Each row is where one point has got to under a steady rotation. How many ticks took it there?
The counts run from 0 to 523.
[-15.7   4.2  18.8  -8.0  -8.0  11.8 -10.1  -3.2  53.9   2.6   6.0  13.7
  15.9 -25.4  14.6  -0.4  12.7  -3.6  -0.9  17.5   4.4  28.8 -25.3  40.3
 -10.2 -47.4 -11.9  15.6 -16.6  10.7 -18.8  12.8  -5.3   3.0  -4.2   5.8
  44.5 -19.2  -2.0  -1.3   6.8  -7.6   3.0   9.4  -1.0 -14.2  32.1   4.0
  60.0  -0.4   6.1  -9.9  32.3  34.5 -32.5] | 247
[-18.7  25.7  -9.3  33.4  16.1  31.0 -15.4 -20.8 -24.0 -21.2  -7.5  -1.0
  -7.4  22.3  -7.8 -10.6   3.5  -4.4 -14.3  15.0 -33.6  57.1 -10.5   6.2
  11.2  15.0   0.8   9.5 -11.3  -9.4   1.6 -11.8  -3.5 -17.7 -16.6 -25.1
  11.0 -13.1  -3.9  21.3  16.1   9.4 -17.6  15.1 -10.6 -29.9 -56.4   9.0
 -26.7 -18.8   1.2 -25.3  24.7 -34.9 -23.9] | 161
[ -3.1 -16.1 -16.9 -25.9 -18.5  23.3   7.4  -2.1  23.1 -16.7  19.3  21.9
   9.5  15.2  33.7 -14.6 -35.6 -11.3  -2.9 -25.1  -5.4 -17.5   2.4  14.3
 -26.7   4.6  -3.9   3.6  12.9  -5.7  -0.9  -2.3  11.6   5.5 -13.4  -1.5
   1.7   3.5 -38.1  20.7  46.2 -20.1 -10.2  28.0 -19.1 -31.6  33.3 -12.0
   3.1  44.7 -19.5  -1.3   3.0  11.8  47.9] | 207
[-16.8  14.7  -0.6 -33.2   5.2   2.8  19.6  25.9   0.2   0.5  54.7   1.8
   8.2 -22.7   8.5  -4.0 -12.1 -14.7  35.4 -17.9  -9.7 -20.6  -4.3  23.3
 -12.2   5.4   6.5  10.9  31.7   5.0 -18.5  48.1   1.2 -45.8  24.5   5.4
   5.2 -15.9 -31.2  28.2  -2.5 -17.9 -23.8  23.6  21.0 -12.0  -1.4  -3.0
 -10.3 -19.7  -2.1  -9.6 -33.8  -1.8  50.5] | 188
[-15.4  21.2 -26.5 -47.8  -9.8   4.2  35.9  21.4  28.6  -0.4  55.2   2.5
 -18.4 -34.6   2.6 -27.7 -14.8  -8.7  18.6  12.6  14.5 -33.1  -1.3  39.7
 -12.0 -40.1   2.7   8.3  24.7  13.2 -11.1  40.0   1.5   2.8 -14.8  26.1
  14.4  -3.8   6.7  22.6  14.6  -4.7  -9.2  -0.7  -2.3 -11.2  31.1   6.5
   4.8   1.9 -16.5   7.0  -5.1  12.7  22.1] | 511
[  3.5  -7.7 -29.1 -10.3  24.3  26.6  19.9 -32.8  14.6 -20.8  22.4   5.1
  -0.5  -2.8  15.3 -42.1  -6.6  28.1  33.2  38.9  20.1 -13.6  10.7 -17.8
 -11.5   2.3  11.0   4.3  -4.3  27.0  25.8  10.1   3.7  23.3 -14.3 -33.7
   3.3  34.3  -4.2  -1.5  31.4   7.2 -29.7  -3.1  26.4 -29.2 -30.6  15.8
  -2.6  24.9 -20.7 -17.6  27.1  -7.7 -19.4] | 324
[-11.5   8.5  -3.1  17.2   7.4  -3.1   3.6 -37.0   7.9 -27.5 -14.1 -32.3
  14.1   3.1   9.6  -6.1  10.9 -32.6  26.8  15.3 -25.3  25.9  16.9 -29.1
  16.5  15.7  -3.9   4.2 -16.5 -27.1  37.3  -1.2  12.1  12.9 -26.5  10.8
  11.9  -7.7 -33.9  13.7  23.5   4.2 -47.3  17.7  27.1   4.9 -31.2 -18.8
 -44.0 -29.0  27.7  -6.7   5.8 -15.0 -21.7] | 273
[-18.6 -17.9  -6.1   2.4  -5.7  35.5   5.8  33.4 -23.1 -25.0  -4.2   6.8
 -20.1   6.0  39.9  11.0 -28.6  23.4 -14.4 -29.6  -9.7   3.4  11.4  40.1
 -13.4  14.2 -20.4  15.7 -17.5  19.5  -9.5  11.0 -28.1  -0.3  11.8 -33.4
  15.0 -17.6  12.6  14.4  20.9  44.2   3.6  20.4 -18.5 -27.2  11.9  -6.1
  -8.1  25.8 -30.0 -27.7  23.5   6.8  -7.4] | 26
[  6.2  43.5 -14.2   7.5  39.7 -24.5 -23.1 -24.3   8.4   2.4  33.6  10.6
  -1.4 -17.3 -17.6 -24.9  13.7   0.9  19.1  37.7 -31.0  19.5 -19.2  19.3
  10.4  11.2  -4.6  -5.6  16.4  29.6  10.6   9.0 -12.8 -19.1 -12.9   3.2
  -2.5 -10.9  -3.7  15.9 -13.8  -3.1 -30.0  15.3   7.7   3.6 -52.6  13.3
 -15.2 -55.0  14.5 -29.4 -12.8 -45.6  -2.4] | 375
[ -4.8  26.9 -10.5  30.2  20.4   6.6 -32.0 -25.7 -18.0 -14.8   0.6   4.7
  -1.0  12.7 -12.0 -15.6   3.6 -13.4 -21.8  27.7 -42.3  49.1 -25.1  16.5
  21.6  11.5   1.0  -0.7   1.9   2.5   9.8 -10.5  -4.2  -2.2 -35.5 -17.5
   0.5 -13.6  -0.3  18.1   1.9  10.4 -27.5   8.9 -16.0 -20.9 -49.1  -4.4
 -31.4 -31.9   2.0 -32.6  20.1 -44.3 -13.1] | 162
[  1.5 -22.6  20.3  10.6  20.0   8.4 -39.1 -12.8 -21.2   7.6   9.6  28.5
   5.1  -0.5  19.0 -29.9   1.4  10.9  -7.0  21.4 -29.9  -5.8 -15.8  25.2
  13.2  -7.6 -14.3 -12.7  14.4   8.2   9.0  -6.3   2.7  16.7 -37.0 -30.7
   4.1 -31.4 -16.9   8.1  33.8  -2.5  15.1  13.2  -9.7  -7.1  26.9 -52.1
  27.9  50.4   8.2 -18.7  31.2 -26.9 -10.8] | 144
[  5.1  41.3  -9.5   1.3  35.3 -35.4 -16.4 -15.7   9.1  13.0  34.8   5.7
  -7.0 -37.5 -23.4 -27.6  17.2  -2.8  22.3  58.8 -26.1 -10.8 -16.4  23.7
  17.9  -4.7  -1.5 -13.0  18.8  31.1  14.5   9.5 -12.7 -12.1 -30.3   4.8
 -10.8 -13.2   5.5   6.9 -17.8 -10.4 -24.2   7.7   4.0  10.7 -28.9  -3.4
 -18.0 -38.0  11.3 -25.3  -9.4 -26.6  -5.7] | 376
[-13.0  -2.2 -41.9 -13.8  -6.9  14.5  26.0 -29.8  11.3 -46.3 -26.5 -38.0
  -7.0  33.6  38.8  12.2 -20.2  -6.0   2.6 -32.0   0.0  24.0  25.7  -3.7
   3.2  30.3   0.8  23.4 -20.3 -27.0  20.7  -9.7   5.0   9.7 -12.7   3.1
   7.3  14.3   4.5  -0.6   9.9  38.2 -28.4  14.6  -3.5 -11.9 -24.7  -0.3
 -49.0 -12.5 -15.9 -14.6  11.0 -22.3   2.7] | 414
[-14.3  26.7 -36.9 -29.3 -28.8 -20.8  -8.8  -3.3  32.6 -21.2  27.7  -0.5
 -16.8  -7.5  -3.4  -6.3  -7.9 -21.5 -18.9  10.6  -8.7  12.2 -23.7  42.4
   9.4 -23.3 -10.3   7.0   2.7  -8.4   2.5  -7.0   5.1  18.0 -51.8  51.2
  -0.3  -5.9  17.4   0.7  11.8 -12.6 -31.2  17.4 -39.8  -4.7  19.5  -1.1
 -29.5 -23.7 -11.9  16.4  -9.3  21.3  36.8] | 297
[-13.8   2.7   8.8 -10.4 -37.6  -1.4 -14.0  17.0   2.2 -14.3   9.2  -4.0
   5.6   0.9   0.2   8.1 -10.8 -18.6 -17.4 -10.9 -25.2  23.9 -27.9  14.5
 -14.6  -1.2 -18.8 -15.2 -31.7 -25.0 -11.7 -10.0   1.2  -7.2 -19.2  10.3
  -2.2 -24.5 -32.3   5.7  37.4 -38.6 -10.7  36.5 -23.9 -26.8  20.0 -34.2
 -19.9  26.0   5.2   4.2 -15.5  62.1  22.8] | 481
[-10.6  21.6 -35.4 -38.2 -10.2  -4.8  18.5  -5.9  33.0  -1.8  57.2   6.4
 -13.5 -25.8   1.1 -31.5  -8.9 -13.6  17.9  34.4  16.4 -27.3  -6.1  41.7
  -2.4 -37.5  -1.6  11.6  28.5   4.2   1.1  22.6   0.8  17.1 -39.1  35.5
   6.1  10.5  15.7  15.9   5.1  -9.6 -23.1   1.9  -7.1  -8.6  22.1  10.4
  -6.4 -11.2 -19.8   6.5   2.5  -3.5  23.5] | 510
[-22.7  12.2 -19.3 -12.6 -12.1  34.2  31.0  13.0 -11.2 -33.1  -8.3 -28.5
 -19.8   5.2  21.3   9.0 -15.4   3.6  -0.5 -37.9 -17.1  21.6   7.4  -5.5
 -18.6  18.1 -12.5   4.6 -41.2 -37.9   5.9  -2.9 -15.3 -20.4  -2.7  -9.0
  12.6  -3.4 -19.4  20.5  24.6   5.4 -25.8  34.7  -1.6 -39.6 -33.1 -10.0
 -44.0  11.4  -8.3  -7.1 -16.8  38.6   4.5] | 88
[  1.7  20.7  22.0  15.7  15.4 -32.2 -14.2  -2.8  16.6  19.5  26.8  11.8
  13.8 -48.5   2.6 -23.2  23.4  -7.5  15.0  37.3 -13.9  -7.8 -15.8  57.5
  11.0 -39.8 -18.7   5.7  15.1  24.9   1.9  24.8  -0.4   2.2 -18.7  12.3
  19.3 -29.3   5.2  12.5 -12.2  10.8   4.5   1.5   9.9  21.0  32.1 -27.2
  31.1 -27.0  20.1 -17.8  19.5 -19.9 -27.3] | 53
[  9.3  -0.2  17.3   8.3  22.8  -3.3 -14.2  -9.3  22.3  -7.7  -9.1   3.2
  40.9 -17.4  16.1  12.2   3.4  25.7  29.2  -4.2 -13.5  31.0 -12.2 -17.2
 -22.4  23.7 -16.0   3.5 -30.2  35.6  -3.1  10.1 -12.4 -38.1  32.9 -30.1
  19.4  -7.9 -41.2 -19.0   8.1 -10.4 -18.5  24.2  28.0   2.0 -31.5  20.2
  23.8 -15.3  24.0 -36.1  -2.3  22.8 -24.8] | 58
[ -8.8  30.1  10.5 -14.8  -7.0  -5.0   0.6   9.7  53.5  10.0   2.1   5.1
  -4.4 -29.5  -2.5  -5.3   2.1 -10.7   0.4  -1.5 -18.8  22.1 -34.4  39.9
 -32.5 -40.3 -35.1  13.1 -29.0 -13.8 -16.0   4.2 -16.3 -17.6 -16.2  23.7
  25.1 -18.8 -14.4   6.7   2.9 -26.2  -4.5  33.4 -18.0  -3.6  19.3  -4.7
  36.7 -10.7  10.0   4.6   1.3  44.3  -4.4] | 176
[ 14.3 -24.7  -7.0 -20.7   1.9 -10.1 -33.1 -14.9   2.8  -9.3  -2.4  22.5
  -4.9  26.9  42.8  -8.9 -25.0  15.5 -20.4 -11.3 -13.2 -28.3 -10.8  49.6
  -3.6  -0.3 -30.2   0.2  12.5   9.9  14.4 -23.3  -2.1   1.2 -34.1  -2.3
   1.0 -15.8   4.9 -15.5   4.5   1.2   6.6  23.4 -38.2   3.8  47.5 -36.8
  23.1  37.0 -16.7  -9.9  14.1  -8.6  36.6] | 216
[ -5.8 -32.9 -10.2 -22.5 -22.7 -20.1  -7.0   9.4   3.2 -30.3  -8.4 -12.0
  15.7  10.8  67.2  31.8 -26.5   5.7  -3.9 -31.5  -7.2 -20.3   3.3  47.3
  -1.7   8.7 -25.7  16.8  -2.9  14.0  11.4   9.6   0.1   9.2   9.0  11.7
  -9.6 -20.0   7.1 -19.5  -5.6  36.1  -8.0  10.4 -23.4  13.7  54.5 -33.8
 -16.3  -4.4  -6.3  -5.7   1.6  15.7  32.7] | 218
[  8.7   6.3 -21.4 -32.9  22.9  28.3  17.7  13.0  19.8 -11.6  21.6  18.3
  -0.6   2.7  37.5 -11.4 -30.5  33.9  24.9 -32.3   1.5 -11.3  -0.6  22.6
 -21.9  19.0  -5.2  27.4   7.5  18.6 -15.3  27.5 -18.2 -42.1  35.3 -23.2
  16.9  17.2 -12.0  15.2  -0.9   5.6  -8.3  15.5  13.6 -19.1 -16.3  17.0
  26.5 -11.4 -18.7 -21.8  -0.8 -13.3  19.5] | 514
[ -2.1 -17.8 -29.1 -12.7   1.6   4.0  10.5 -11.9 -35.2 -35.0 -18.9 -33.8
 -12.8  13.3  62.8  10.5   2.9  41.2   0.1 -28.2   1.7   7.1  12.3   2.5
  18.0  20.7   0.4   7.7 -56.1  -5.4  12.0   7.1  -5.6 -14.8 -14.8 -22.9
  23.5  -3.8  20.9 -30.6   3.2  28.4  -4.6  10.6  11.8 -13.5 -35.6 -23.8
 -24.8  18.4 -15.3 -13.1  -5.4  29.1 -25.5] | 221
[  8.9   2.2  -6.1   9.7  29.8 -25.9 -18.8 -15.0   4.6  -4.1  38.5   6.3
  12.3 -34.7   3.4 -25.4  10.6   9.3  35.2  63.3   3.5 -17.4  -8.0  22.0
  20.6 -15.1   0.0  -9.0  16.5  55.2  14.7  23.0  -1.3  10.7 -27.9 -14.8
   0.0 -12.2  20.0 -16.1  -5.3  15.8 -14.2 -15.1  19.0  14.9 -12.7   5.2
   5.0 -16.5   4.2 -30.1  19.1 -21.4 -33.2] | 447
[ -5.1  36.0 -11.3  13.3  41.6   3.1 -14.9 -16.4   7.6  -1.7  14.3   5.0
  -3.1   0.8 -13.0 -18.0  -1.7   3.6   4.9  12.0 -34.1  30.3 -18.8  20.0
  -5.5  25.4  -7.9  11.7  12.9  21.5  -3.6   9.9 -16.0 -35.4  -3.0 -17.7
   1.7  -3.7  -7.4  19.4 -11.8  -3.8 -33.7  17.1   4.9  -7.5 -64.6  26.3
 -10.9 -56.1  11.3 -36.2   2.3 -38.0  -2.9] | 374
[-16.1   7.0   1.8  16.3  17.3   7.2  31.5 -10.4   6.4 -16.3   4.2 -18.2
  14.6  -8.4  -6.1 -17.3   0.4 -16.2  44.0  12.2 -21.9   7.6  23.0 -21.5
  -5.1  31.2  -5.1   4.9   3.9   6.2  26.1  19.7   0.8  -1.1   2.5  -6.1
  -1.7  -9.6 -45.5  33.9  13.9  11.1 -55.8  22.5  33.5  -0.4 -33.8   3.2
 -47.6 -37.9  21.8 -25.1   9.5 -31.6  -9.4] | 69
[-12.6 -17.0 -24.5 -25.9 -40.4  -8.0 -25.3 -13.0  13.4 -36.0  11.3  -6.1
  11.3  -0.3  27.6  11.0 -15.4 -25.7 -21.1  24.0   0.8  25.5 -18.5  47.1
  17.6 -32.9  -4.8   2.3   0.4  -2.3   7.1  -3.8  14.4  39.9 -35.3  29.6
   5.7 -11.3  29.5 -27.3  16.2   6.9  -5.8  -0.6 -35.3  -2.0  36.0 -12.5
 -12.6  -7.2 -23.9  -1.1  25.2  15.4  11.0] | 226
[  9.7  29.3 -36.1 -13.7  14.1  -4.3 -14.4 -41.4  12.9 -15.2 -11.7 -11.7
 -26.1  24.2  11.2 -15.3  -4.8   8.0 -20.7   0.6 -19.1  41.8 -24.3   0.7
  10.7   5.1  -6.9   7.0 -36.8 -32.2   9.3 -27.2  -5.4 -23.6 -49.9   7.8
  16.5  19.5  -4.2 -15.1   2.8 -29.0 -18.9  20.9 -20.5 -19.3 -52.9  -9.4
  -5.8  -9.2  -0.3  -1.2  -8.1   3.9  -6.9] | 294
[ 10.2  38.3  -4.4   7.8  22.4 -46.5 -29.2 -14.0  -7.9  -8.4  14.1 -18.5
  -0.6 -27.6  -2.9 -11.2  30.8  13.6   8.5  32.9 -25.7  17.4 -31.3  11.5
  31.4   8.1  -8.1 -10.6 -15.1  21.0   0.7   2.1 -10.2 -26.6 -32.9  -1.8
   8.2 -15.6   6.3 -21.6 -18.2 -18.6 -20.3  11.9  11.4  14.6 -57.5  -9.9
 -25.7 -37.7  19.4 -24.9 -25.1   4.6 -14.2] | 172
[ -2.3 -13.8  22.2   1.2   3.8 -14.5 -24.4  13.5  13.1   2.5   6.7  25.0
  24.7   2.4  10.7  -2.8 -16.6 -17.6  10.4 -16.7 -45.2 -14.0  -1.5  32.3
 -23.8  15.4 -45.6   5.7  19.8   4.6  -1.7  -0.4  -1.8 -10.1   2.6  -1.2
 -10.8 -32.1 -50.1  28.8  17.5 -10.7 -19.3  44.0 -25.6   6.7  43.0 -33.4
   8.1   6.6  19.2 -17.4  -9.4  -6.4  43.5] | 75
[-16.7  10.0  -2.2 -17.3 -23.9 -32.5  -8.9  22.1   1.7 -24.0  -3.1 -26.9
  -5.8  -6.2  31.8  31.7  -8.6  -9.0  -3.8 -35.5 -26.1  -2.1  -9.3  41.2
  -5.4   7.7 -38.7   8.8 -22.6  -4.5   2.9  -2.7 -17.4 -17.2  -6.2  33.9
  -7.0 -26.4  -4.5   3.9 -14.9  -2.0 -17.3  34.5 -22.0  19.0  27.5 -33.1
 -36.5 -31.4   9.7  -3.9 -33.8  32.0  34.8] | 289
